A single turn carries every row of the set below to another of its rows. Some are shown first; where does it send the rows asked next?
nafe: [ 15  -5  21  -5 -12 -10  -8 -16  11 -20  -8   6 -31  -4  19  24  19  36
  38  16 -19]
kot: [  7   9 -28  12   4 -22  15  37 -37 -31   4 -32 -29   5  -9  -1 -21  -5
 -13  -2  12]
ket: [-25  30 -10  38  -2 -13 -27  -7 -13  -1  11 -25 -23  14  -6  -8   9  -4
  32 -22   4]
dega: [ 24   9  15 -15 -18 -16  -8  10  17 -36   1   9 -25 -24  24  34   4  36
   1  16  -6]
fen: [-53  -5   6  11  21  10   4   8 -10 -11 -28  18   9  13   2  11 -21  17
  -3  24 -17]
pemo: [-59  10  12  15  14   7  -9  11   3 -12 -22  17  10  -3   8  16 -22  14
 -10  18 -16]
bov: [ 15   5   4   8  -8 -13   4  22 -21 -21  -3 -61 -26  -4   8  -1 -13  -6
 -31  20  27]
tur: [ -6  10  22  24 -10 -14 -18  -2  -5  -1  -4 -69 -27 -15  18 -11   6  -6
   2   5  10]
vor: [-19   3   7   7   0  -1   7  35   1 -16 -24 -43  -2 -19  20 -31  23 -15
  17 -14  12]
kudam: [ 12  11  -8  18  -7  -2  -6  -4 -28  -9   2 -37 -17  43 -10   3  -8   3
 -21  22  45]
sapi: [-55  15  13  -2  17  15   1  24   1 -15 -24  12  14  -9   7   2 -16  15
 -18  13 -10]
lar: [ 11 -23  19   6  -6 -28  17   8  19   0 -17  18  10 -26 -22  26   7  50
  16   3  19]
Kaz: [ 26 -37   0   3 -11  10 -14 -23  10  26  -4  25   7  24 -15  18 -22 -13
   6 -12   8]
Lon: [-50   3   8  -5  23  17  16  22 -13 -11 -28  14  12   6  -1  -1 -16  15
 -11  20 -13]
suv: [ -5  -8 -12  20 -37 -30 -14  13  29  15  22   7  11  16  24  -4 -11 -20
 -30 -23   0]
mifit: [ 11 -17  16   7  -8 -25  12   8  18  -1 -14  24  12 -22 -23  31   2  50
   8   2  24]
vilok: [ 12 -20  19   9 -19   5 -30 -17  30  28   1  11   5 -15   2  13 -13 -19
   8 -30  -4]
lemuv: [  9 -18  20   2  -6 -21  16   5  19   5 -17  19  13 -21 -25  20  11  51
  18  -1  21]
daru: [  1  -8 -11  -5 -28 -13   9  23  19  22  11  -2  16  19  16 -32   7 -18
 -25 -31   3]
segit: [ 28 -22  15 -16 -14   7  -4  16  24  14  -4   0   5 -35   3  -1 -17 -19
 -17 -29   0]
pefog: [  0 -40 -15  27 -28 -38  -3   1  13  18   8   2   2  30  22   3 -18 -21
 -12  -9 -16]
zed: [ 11 -13  18   3  -8 -20  12   5  22   3 -12  24  16 -19 -24  24  10  52
  12  -2  27]
vezav: [-12  18  -5  20  -1 -22  -3  27 -15 -16   3 -49 -32 -26   8 -14   0 -10
  14 -21  -7]
zepem: [-10  17  12  31 -10  -2 -28 -28 -13   8   3 -43 -19  33  -1  -6  12   0
  11  10  30]
dalak: [-33  30  -1  37 -11   2 -35   5  15 -12  -2 -12  11  14  14  -5  20 -11
  15 -16  33]
Sizip: [-11  -4 -25  43  -6 -14 -18   7 -10 -29  -8   0  -1  47   2  27 -15 -11
  -2  20  37]
Tinul: [ -4  21 -34  28   1 -12  -9   3 -35 -15  12 -10 -23  47 -22   4 -11   0
   7  -4  24]
zis: [  5 -40 -13   2 -19 -23  23  10   4  26  -2  -5   4  33  12 -27   0 -17
  -7 -16 -13]
koz: [ 40 -37  -2 -20  -9  13  14  11   3  14 -11  13   5   4 -15   5 -26 -14
 -21 -12  10]
relav: [ 22   6   9 -23  -7   7   4 -13   1 -15  -7  19 -19  25   0   9  27  44
  30  12   0]
kupid: [ 31  20   5 -32 -15   4   5  13   6 -33   1  19 -15   7   3  18  12  43
  -6  13  14]
zisal: [  2 -31 -17  15   4 -15  26  37 -24 -34 -31 -31 -12  14  11   2 -13 -17
  -1  21  15]

segit -> vilok
lemuv -> zed
pemo -> fen
Where do these go?
kupid -> dega
pefog -> zis
Sizip -> zisal
Tinul -> kot
bov -> tur

A single turn carries every row of the set below to another of its rows. Some are shown first; where does it send the rows asked next?
Fufa: [-10  -5  -5 -13 -19 -21  29 -31  34  20 -16  -8  -9  38  -6 -16 -19  -2
  13 -47  -8  26   0  43  20 -51]
bizub: [  8 -23   0  36  -7 -31  17 -18 -14 -26   7  -9  -7  10   7  17 -44  -3
   4 -14  22 -14   1  -3  -3  -9]
Lop: [ 10 -28  -6  -1   7 -20  -9  24  -9 -13  19  -7   2   6 -19 -15  36  22
  -9  -8 -10 -17  43  29   2  -7]
vap: [-20 -10 -36 -12  10  -5  32  15  16  -6  -7  34  -9  22 -27 -19 -19 -23
  13 -28 -35   2 -34  16 -40 -27]
nibep: [-13 -19 -33  11 -11 -33  -3  29   6  12   7 -20   7  18  13 -10   6  13
  19 -34  -4 -10  40  24  -2  30]
vad: [ 21  12 -16 -22 -17 -22  35 -37  -6  14   5 -14 -18  35 -18  -7 -48  13
   8 -26 -25 -23 -30  11  18 -19]
Goses: [ -3 -23  16 -10  28 -16 -21  28   4   3   3 -12   8   7 -26  -8 -14  10
  23 -37   7 -18  23  15  -2  22]
zume: [-17   6 -44  -1  14  -2  17  -1  28  20 -26  11 -16  -2 -44 -25  10 -16
  52 -22  11   6 -32  35   2  -5]
Fon: [ -2  29 -36 -32 -30   0   4 -10  -7   1  14 -24   4  43 -18 -15  -3   0
   6  22   5   8 -18  10  30 -16]
nube: [  3   6 -29  -7   9 -42  22  -9   7  -9 -15  12   3  -4 -51   0   3  31
  11 -44  -8   1 -48  43  10 -34]
zezak: [  7 -42   9   2   3 -22  -8  12   7 -16  16   8 -28  13  10 -10  14  -5
  -2 -21  -5 -14  10  37 -12  40]
zat: [-17 -57 -17   7  11 -20   2 -15  16   3   4 -18  -1  14 -13 -22  -1   9
  -3 -15  -2 -42  27  23 -23   6]
Gul: [ -8  25 -11  -3   7  41  13 -20  13  24   8  34 -10  11 -11  -3   7  10
   6  -8   0 -23  -3 -17  36 -17]
revub: [-34  25  -2 -10   9  -7  43   6   2  -3  24  21 -38  12  -4  -1 -15  24
 -32  -4  -1 -22 -36  20  32  -9]
gol: [-26  -3 -43 -42   7 -40  -2  12   8  13  10  13 -11  38 -19 -37   6  -3
  14 -19 -13  42 -16   5  27 -36]
gafum: [-17  19 -18   4   0 -23  49   1  14   3  22  59 -13  13  -9 -13  18  -2
  10 -29  -4  23  -3  56 -11 -17]
Dem: [-14   4 -16 -15   3  -1  28 -23  28 -10  -7  28  40   7 -26  -8  41   1
   8 -13 -14   7 -24  15 -17 -39]
Komas: [ -8  -3  17  13  39 -14  27   3   6  15  33 -37 -48  11 -12  -3 -15  26
  -5 -20  -7  17   8   1  -1 -16]
ler: [-16  -2 -22   2  -3 -11  -1   8  12  -6  12 -56 -32  15  23  14  10   6
 -18 -26 -10  13  -8 -15 -12 -14]
rulu: [-37 -26  -3  13  -3  -2  51  16  32 -20 -21  14 -20   9  -6 -20  -5  -7
  -2   4  -2   9 -33  41  39 -27]
vetar: [-26  23 -35  21 -35   7  11  -5  13  -3 -12  16 -17  21  -4   2 -27   5
 -32   0 -35 -14 -16 -14   2  -5]
vaseb: [-31  -9 -45  17 -19 -29  -4  -8  16  -7 -41  45 -12  11  -9 -15   3  -4
 -15 -32  -1  -5 -10   5  25 -45]
Pofa: [-14  -3   6 -25 -12 -42  15 -12  41  -2  -4   7  -6 -19 -18  -4 -12 -11
  36  -7 -37  38 -26   9  25 -11]
fuv: [  1  49  -7 -25 -15 -34   3 -23  -2  11   4  11 -42  -5 -16 -11 -15 -14
  28   5   1  -3 -13  14  27   7]
lupog: [ -7 -21  22   3  13 -45  13   7   7   0 -10 -32  10  28  -5 -18  20  36
  -9 -27  -1 -10   8  27  -3  27]
Supi: [  3  -5 -10  12  14 -41  21  13 -28 -21  15  -9 -28 -11  20  -1  17  -6
  22   1  23 -14  -7 -15  20   0]
doref: [  8   1 -46  20 -22 -11  19   1  17  -1  -4  17   7  42 -33  -9   5  14
  16 -18 -10  50 -39  42   4   5]
paf: [-16   2  -9   8  14 -11 -23 -26  20  18  37 -12 -19  -3  -1  19  -2  12
   6 -23  18  19  22 -22  -3  -5]
koro: [  9 -13 -10  32  14  -9  16  -5 -31  -5   0 -20  -7  44  -7 -26   3  -2
   8   8  30  -3  19 -19   8 -24]
Mevi: [ -3 -33 -16  11  15  -5  21  -6  15   3  10  62   2  13 -25 -16  -4  17
  18 -11 -15  19 -19 -10  49 -19]

zat -> nibep
Dem -> zume
fuv -> revub
Where do these go?
gol -> Mevi
paf -> Supi

